In the data rows, 128 means zero.
Here are some points, one per row:
[153 179 135 212 082 171 120 100 131 171 104 208 115 149 162 047 124 070
 142 124 083 146 153 101 096 171 190 149 107 122 147 084 118 169 145 067
 183 137 071 161 104 138 114 101 068 077 242 140 080 052 159 156 163 141
 132 178 117 196 178 174 121 152]
[150 090 150 136 181 125 098 081 163 125 081 093 162 175 088 139 147 135
 120 076 069 135 078 121 050 138 073 142 095 154 091 087 128 091 138 099
 105 169 125 162 204 100 083 135 146 056 130 067 196 121 125 134 096 012
 105 136 128 112 105 165 185 154]
[161 129 188 104 198 132 167 175 099 111 069 147 142 098 142 163 134 207
 158 148 151 161 111 141 149 180 151 179 121 101 109 160 127 118 206 129
 130 132 103 080 081 113 236 116 151 086 063 120 158 124 164 250 083 105
 077 175 114 142 146 146 088 131]
[147 154 147 132 034 075 136 130 036 149 060 080 079 131 099 115 195 154
 170 097 141 083 124 152 129 135 090 125 070 129 086 214 064 137 146 107
 114 139 127 185 143 107 120 067 158 090 111 182 142 072 106 103 126 214
 111 095 112 117 141 112 178 156]
[060 165 190 227 159 136 080 125 147 228 102 117 123 139 162 156 127 160
 157 094 181 110 152 117 158 115 168 105 125 118 152 167 139 123 067 147
 145 118 136 105 172 093 153 172 112 111 117 155 098 149 140 084 076 097
 247 139 200 106 200 174 161 127]
[071 166 129 097 104 133 179 055 167 114 113 121 160 168 065 089 093 089
 138 177 138 155 148 107 141 136 119 182 116 056 125 135 154 119 084 063
 101 104 072 120 179 116 233 169 160 152 134 164 114 167 195 076 100 089
 077 040 115 128 125 090 159 073]
[103 122 156 083 128 081 149 084 127 108 106 039 140 129 161 122 133 106
 054 085 155 121 085 194 126 155 136 080 117 114 071 122 143 110 163 229
 081 130 073 152 080 159 071 136 148 110 132 172 084 103 197 146 163 162
 128 140 092 156 109 225 046 049]
[118 086 098 116 122 090 147 133 103 144 186 135 159 096 221 174 140 119
 163 099 078 103 135 163 124 242 139 157 162 138 140 075 067 150 114 077
 098 102 145 099 128 092 182 094 113 125 130 089 131 181 179 056 099 120
 196 072 062 139 089 174 048 184]
[074 054 114 105 215 129 194 188 093 152 138 144 024 127 109 084 190 104
 128 119 115 196 138 084 116 134 136 087 156 135 185 191 122 103 139 177
 112 078 113 134 168 129 136 133 094 191 204 095 144 094 053 111 109 099
 077 102 087 128 162 145 119 061]
[110 141 164 126 051 161 182 126 163 119 158 114 172 123 100 196 120 141
 218 112 082 161 095 165 068 123 220 133 178 215 156 158 188 121 058 143
 110 176 133 102 095 137 110 190 144 156 161 079 201 114 112 110 151 177
 129 144 110 134 169 074 118 150]
[102 155 153 081 085 149 156 084 119 167 084 213 172 161 160 166 181 136
 135 151 126 151 159 128 101 087 160 120 193 062 140 097 110 195 038 166
 093 138 210 191 136 135 118 065 149 167 114 181 095 117 101 160 171 066
 115 147 127 111 129 139 105 162]
[151 169 086 162 149 146 061 192 166 113 132 161 197 087 077 069 117 201
 111 173 178 077 107 130 176 185 104 056 160 179 062 161 094 119 106 162
 139 078 190 169 197 134 115 143 169 137 177 088 127 112 158 165 093 158
 087 114 090 175 101 110 123 123]
[102 090 199 125 085 098 022 124 095 098 175 150 119 112 102 063 177 165
 128 159 149 165 191 130 084 110 064 172 163 145 125 079 150 105 178 065
 102 076 114 109 124 089 064 140 170 099 056 118 152 158 113 155 148 141
 167 118 186 165 157 068 063 082]
[129 046 055 130 133 084 070 044 200 169 109 174 070 111 099 111 076 149
 136 123 146 151 092 092 126 102 132 141 156 139 104 099 121 118 176 205
 119 160 106 098 107 125 159 073 127 201 139 177 179 177 123 126 073 194
 116 169 132 150 085 123 227 096]
[116 185 096 127 181 188 129 123 124 107 115 124 165 174 112 080 114 094
 066 052 193 202 167 117 124 164 165 151 163 160 117 115 146 206 071 162
 178 133 138 039 104 068 083 096 100 099 050 128 123 102 077 096 133 132
 157 093 104 111 117 093 138 190]
[122 128 060 107 123 138 101 148 084 160 133 081 171 063 151 146 092 140
 162 208 087 204 135 107 112 104 114 084 074 157 095 067 082 159 160 117
 158 011 106 116 095 214 107 196 175 147 092 164 159 105 095 129 145 100
 131 133 107 089 132 164 206 150]
[121 144 078 158 121 070 186 113 102 111 097 150 112 148 073 077 096 174
 093 156 118 059 091 190 190 118 155 128 185 085 160 131 132 103 181 067
 051 084 167 119 085 105 050 139 046 150 103 100 171 066 145 117 164 139
 094 166 171 041 127 153 103 177]
[205 108 139 197 152 120 180 120 159 119 120 066 121 109 233 133 112 180
 073 070 128 114 160 192 191 111 132 156 104 141 184 120 086 098 055 045
 224 149 138 142 124 097 129 150 142 169 108 176 078 181 085 129 154 127
 051 167 056 120 135 096 128 037]
[100 119 089 129 087 170 156 103 112 140 155 150 105 110 153 143 112 078
 160 174 177 048 235 092 107 124 056 143 115 131 190 201 149 097 060 141
 153 220 129 071 157 144 089 166 127 102 116 086 124 092 147 206 152 131
 182 161 077 103 029 166 138 100]
[183 093 156 094 066 153 101 177 096 172 184 120 135 153 123 111 120 202
 057 114 104 125 102 102 148 105 090 100 094 043 131 085 202 113 151 165
 168 157 067 146 178 174 108 162 109 124 179 170 165 146 095 123 054 143
 099 099 145 089 105 105 079 196]
[129 142 200 116 135 110 147 133 185 122 189 151 094 172 219 098 134 044
 198 134 159 083 087 111 174 106 169 204 130 135 084 146 157 130 173 151
 121 098 185 094 104 142 070 167 179 097 179 128 101 193 091 109 152 108
 109 088 167 117 058 097 150 142]
[121 117 113 173 163 121 000 158 151 096 112 118 106 163 122 179 160 092
 097 152 085 078 138 121 149 104 158 119 107 143 059 144 106 127 144 109
 113 203 138 104 123 228 176 114 067 141 065 154 144 065 126 095 165 139
 077 094 109 117 166 087 072 121]
[170 179 066 042 143 158 154 162 124 042 131 181 078 163 080 095 138 134
 220 047 065 084 133 120 103 114 130 066 092 081 129 090 141 104 126 146
 177 139 195 100 099 148 112 130 110 137 113 120 050 172 150 138 097 105
 233 167 123 172 160 107 156 063]
[152 155 165 105 183 124 128 123 119 122 153 166 151 073 147 166 115 117
 056 152 138 114 102 162 060 032 038 121 048 104 088 147 117 179 125 126
 080 134 074 069 116 111 160 109 129 207 206 047 136 125 106 074 160 181
 115 141 199 137 151 141 161 126]
[088 127 094 174 138 124 198 195 152 077 152 092 172 125 157 177 139 087
 140 145 163 100 184 081 142 142 109 092 109 137 196 107 145 119 142 186
 159 141 161 216 041 097 134 101 084 096 076 162 174 228 201 106 149 118
 075 126 178 185 154 126 127 179]
[189 128 155 078 148 159 091 070 091 109 136 120 128 107 058 208 065 105
 060 179 097 163 112 133 139 105 109 058 204 176 188 204 142 138 254 081
 147 124 141 169 152 142 142 081 141 076 154 145 099 161 094 109 131 149
 175 094 137 092 111 121 144 123]
[129 086 081 119 093 110 138 192 146 110 161 041 083 091 081 148 101 074
 114 138 150 165 041 104 172 113 149 207 110 155 139 069 129 104 056 124
 096 127 102 205 160 120 200 113 137 155 105 050 031 077 118 191 149 111
 197 158 213 123 118 082 115 150]
Along one direction, these points spread out more than along any other. Where along it does each point below lie, from 0 to 99? The average is 50, and the first point in the table lies past the average. One standard deviation of the points above along it is 16.
[129 046 055 130 133 084 070 044 200 169 109 174 070 111 099 111 076 149
 136 123 146 151 092 092 126 102 132 141 156 139 104 099 121 118 176 205
 119 160 106 098 107 125 159 073 127 201 139 177 179 177 123 126 073 194
 116 169 132 150 085 123 227 096] 31
[129 086 081 119 093 110 138 192 146 110 161 041 083 091 081 148 101 074
 114 138 150 165 041 104 172 113 149 207 110 155 139 069 129 104 056 124
 096 127 102 205 160 120 200 113 137 155 105 050 031 077 118 191 149 111
 197 158 213 123 118 082 115 150] 52
[170 179 066 042 143 158 154 162 124 042 131 181 078 163 080 095 138 134
 220 047 065 084 133 120 103 114 130 066 092 081 129 090 141 104 126 146
 177 139 195 100 099 148 112 130 110 137 113 120 050 172 150 138 097 105
 233 167 123 172 160 107 156 063] 67
[060 165 190 227 159 136 080 125 147 228 102 117 123 139 162 156 127 160
 157 094 181 110 152 117 158 115 168 105 125 118 152 167 139 123 067 147
 145 118 136 105 172 093 153 172 112 111 117 155 098 149 140 084 076 097
 247 139 200 106 200 174 161 127] 70
[103 122 156 083 128 081 149 084 127 108 106 039 140 129 161 122 133 106
 054 085 155 121 085 194 126 155 136 080 117 114 071 122 143 110 163 229
 081 130 073 152 080 159 071 136 148 110 132 172 084 103 197 146 163 162
 128 140 092 156 109 225 046 049] 42
[110 141 164 126 051 161 182 126 163 119 158 114 172 123 100 196 120 141
 218 112 082 161 095 165 068 123 220 133 178 215 156 158 188 121 058 143
 110 176 133 102 095 137 110 190 144 156 161 079 201 114 112 110 151 177
 129 144 110 134 169 074 118 150] 64
[152 155 165 105 183 124 128 123 119 122 153 166 151 073 147 166 115 117
 056 152 138 114 102 162 060 032 038 121 048 104 088 147 117 179 125 126
 080 134 074 069 116 111 160 109 129 207 206 047 136 125 106 074 160 181
 115 141 199 137 151 141 161 126] 28
[153 179 135 212 082 171 120 100 131 171 104 208 115 149 162 047 124 070
 142 124 083 146 153 101 096 171 190 149 107 122 147 084 118 169 145 067
 183 137 071 161 104 138 114 101 068 077 242 140 080 052 159 156 163 141
 132 178 117 196 178 174 121 152] 67
[161 129 188 104 198 132 167 175 099 111 069 147 142 098 142 163 134 207
 158 148 151 161 111 141 149 180 151 179 121 101 109 160 127 118 206 129
 130 132 103 080 081 113 236 116 151 086 063 120 158 124 164 250 083 105
 077 175 114 142 146 146 088 131] 45
